Each path is a new rotation, seen through one point. The rows after it are directions, each followed by how far the rotation turns it, in degrees each step (0 if it stays put).
Each turn is a multiple of 5 degrees from 10 to 175, or 0.
Each row of a path follows its step; steps can be skipped.
path 1
step 2: [-12   4  -5   0  -3  23   3 -12  -8 -14  -1  13  58  14 -23  -4  48 -11
  -7  21   3   9 -23 -45 -17  12   9 -26 -26 -22  16  -9  31 -30  16  12
   7  -5 -36  -3 -17  21 -14  -8  29 -20 -39 -17   3 -15 -15   6 -31   9
   3  14   2  20 -23  29   1 -15  14   8   4 -10  14  40   4  -2  26]
step 4: [  2 -16  -6  14   2  16  36 -25  22 -45 -21  -9   0   5  16  -7  35 -11
   8  21  25  13   0 -15  32  11   9   0  -3  -8 -25  11  -5  20 -18  -6
  24  14   5  22 -37  11  44 -20  -1  10   7   3  31  15  -6  15 -16 -12
  12  50 -11  24  13  16 -14  -2 -37  33   3  13  29  -6  29   6  27]
step 5: [ 18 -11   7  10  -1  38  31  -1   3 -23 -22   7  17 -23 -31  10  48 -14
  -5  17  32   9   8 -12 -17 -21 -26   2  38 -12  21 -10 -11  -9 -17  -8
   9 -14 -14 -18 -35  -5  11 -21  35 -28 -21 -21  -9   7  30   8  -5   3
   2  28 -12  16  -2  -6 -30  27 -24 -13  11  16  42  10  -4 -23  22]
step 8: [  5  -7   2  -4  -2  23  -6  10  15 -15 -29  20   2  14 -28  -1  -1   2
 -16  18  27  27 -35   0   4 -10 -13 -32  18  41 -13   2  -3 -11   7   0
 -14   6 -26  11 -23  -1  15 -10  17  -2 -31 -34  -2  -7 -55 -15 -40   6
   3  10 -18 -43  11  -2   0  18 -37  10  26  28  15  13   4 -39  24]
step 9: [ 21  11 -20   3 -31  11  12 -26  20 -20 -22   5   6   7  -1  31  28  18
 -17  24   2  26  -2 -17   5  25  11  31  18  22 -27  18 -15  16   9  -2
  24 -11   8  19   7  11  34 -18  -7  27 -16 -22  -5   0 -32   8 -44 -23
  14  -1 -32   0  19   9 -42  -8 -18   2 -18  16  12 -21 -16  -5  48]
step 11: [  4   6  26   8 -12   1   3 -16  -1 -28  16   7  40  26  -6 -23   5   0
 -27 -11  -2   6 -25  -4 -19 -18 -15   8  17   9   3  30 -18   3  12  17
  -4 -25 -36 -21 -33   5  29  20  -6 -25 -43 -37  -5  31  -1 -13 -17  46
   6  10  30  -9   2  14   6  -7 -10  -6 -13  21 -18   6  21  -8  53]
step 13: [ -5 -23 -10   0  24  19   5  37   9 -38 -38  -4   2  13  -8  -2  38   5
   6   8  29   9  -9 -22   8  -8  -5 -39  13   9  -4  40  25  10 -40  10
  -6   1 -13 -11  -3  24   4   8  23 -20 -29 -12 -17   0  -5  29 -29   0
 -11  21  10 -22   4   2 -27 -12 -45  25   3  13  22  -4 -44 -22   6]
step 15: [ 32 -33  19   2 -35  -5  34 -29 -11 -17  -9  13  27 -22 -17  -2  11  -3
  -5  48 -19 -21 -36 -15  12  24 -21 -39  -2  11 -25  13  24   1   2  14
  43   8 -16   0   0  20  -9  -7  10   4 -20 -10 -15  20  -3  20  -3 -22
  29  10  31   6   6   4  -8 -31 -16 -25 -11   1   2 -18  26  28  18]
step 17: [  9  11 -14  21 -21   4  31   0 -21  -3  14  -6  15  -2  -3  28  19 -26
 -38   5  14  12   9   4  18   9   0   1  23  -5 -11  16   9   8 -19 -26
  22   7  41  12   0  14  22  27  24  16 -34 -31 -11  25 -32  -6 -22  -2
  12  28 -12  -4   4  22  14  23 -35  -8 -25  34 -20   0   6 -56  23]
step 21: [ 17 -40  10 -15   6  35  28  11  20   2 -21  18  17 -18  -9  19  16   7
 -15  -4  18 -27  -1  -3  12  -9 -13   0  32  14   5  29   2  34 -27  -5
  25   6 -10   0  -7  28  10  -2 -38 -20 -12 -13 -26 -16  -2  16 -15 -24
 -15  30  -3 -16  40  -7  28  -9 -20  27  -9  -2  47   6  22 -16  34]
Speeds:
[ -8  -8  -6   4   6   2   2   1   5  -3   5   0   2   0   0   1   4  -9
   1   2   1  -8  -1   3  -9   3  -8  -2   0  -4   1  -3   1   4  -2 -15
   7   2  -1   4  -4  -4  -2  -5  -1   1   2   5   4  -3  -5  -2   3  -8
   2   2 -11   5  -4   1   5  10  -2  -8   1  -7   0   5   8  -4   4]
25
[  6   3  -7   2  -5   6  -4  -3  -4  -4  -3   8  -7   5   8   3  -1  -1
  -2  -3  -6 -11   6  -4   6   0   4  -6  -3   0 -10  -4  -1   2   2  -6
  10  -6  -9   2   1  -3   1   8  -7   4   2   4 -12  -1   2   2   2  -2
   1   2  -2   3  10  -3   0  -3  -3   0   1  -5   1  -6  -1   3   1]
125
[ 5 -3 -4  7  3 -2  1 -8  0 -3  4 -2  3 -2 -1 -4 -2  3 -9 -4  3  1  6  0
 -5 -5  9  9  6 -5 -1 -5  1  7 -2  2 -2  4 11 -1 -5  2  4  5  3  5  1 -2
 -4  5  6  1 -1  4  6 -1  4 -2  3 -2 -4 -3 -6 -9  9 -7  5  1 15  3 -1]
60
[  3   4  -4   7   4   1  -4   5  -4   2  -2   6   2   1  -3  -8  -1   3
  -4   3   2   2  -1   1   0  -9   0  -5   8  -7  -7   2  -2   1   1  -1
  -8  -5  -8   1 -10   7  -5  -5   0   8  -2  -5  -8  -2   2   5  12   4
  -7  -3  -4   0  -8  -1   4   4   3   2   6   3   1  10  -7  -4   4]
130
[ 10   0   6  -2   7   1  -2  -1   0   2   4  -2   2  -7  -2  -6   4  -2
   2  -2  -4  -2   5   1  -3   2  -7   0  -4  -8  -1   4  -5   4   4   9
   9   6   1   2   1 -14   6 -15  -4   4  -4  -2  -5  -2   3  -1   6   1
  -2   0   8   3   8  -2   1   3   0  -4  -4   7   4  -2  -2  -2   4]
70
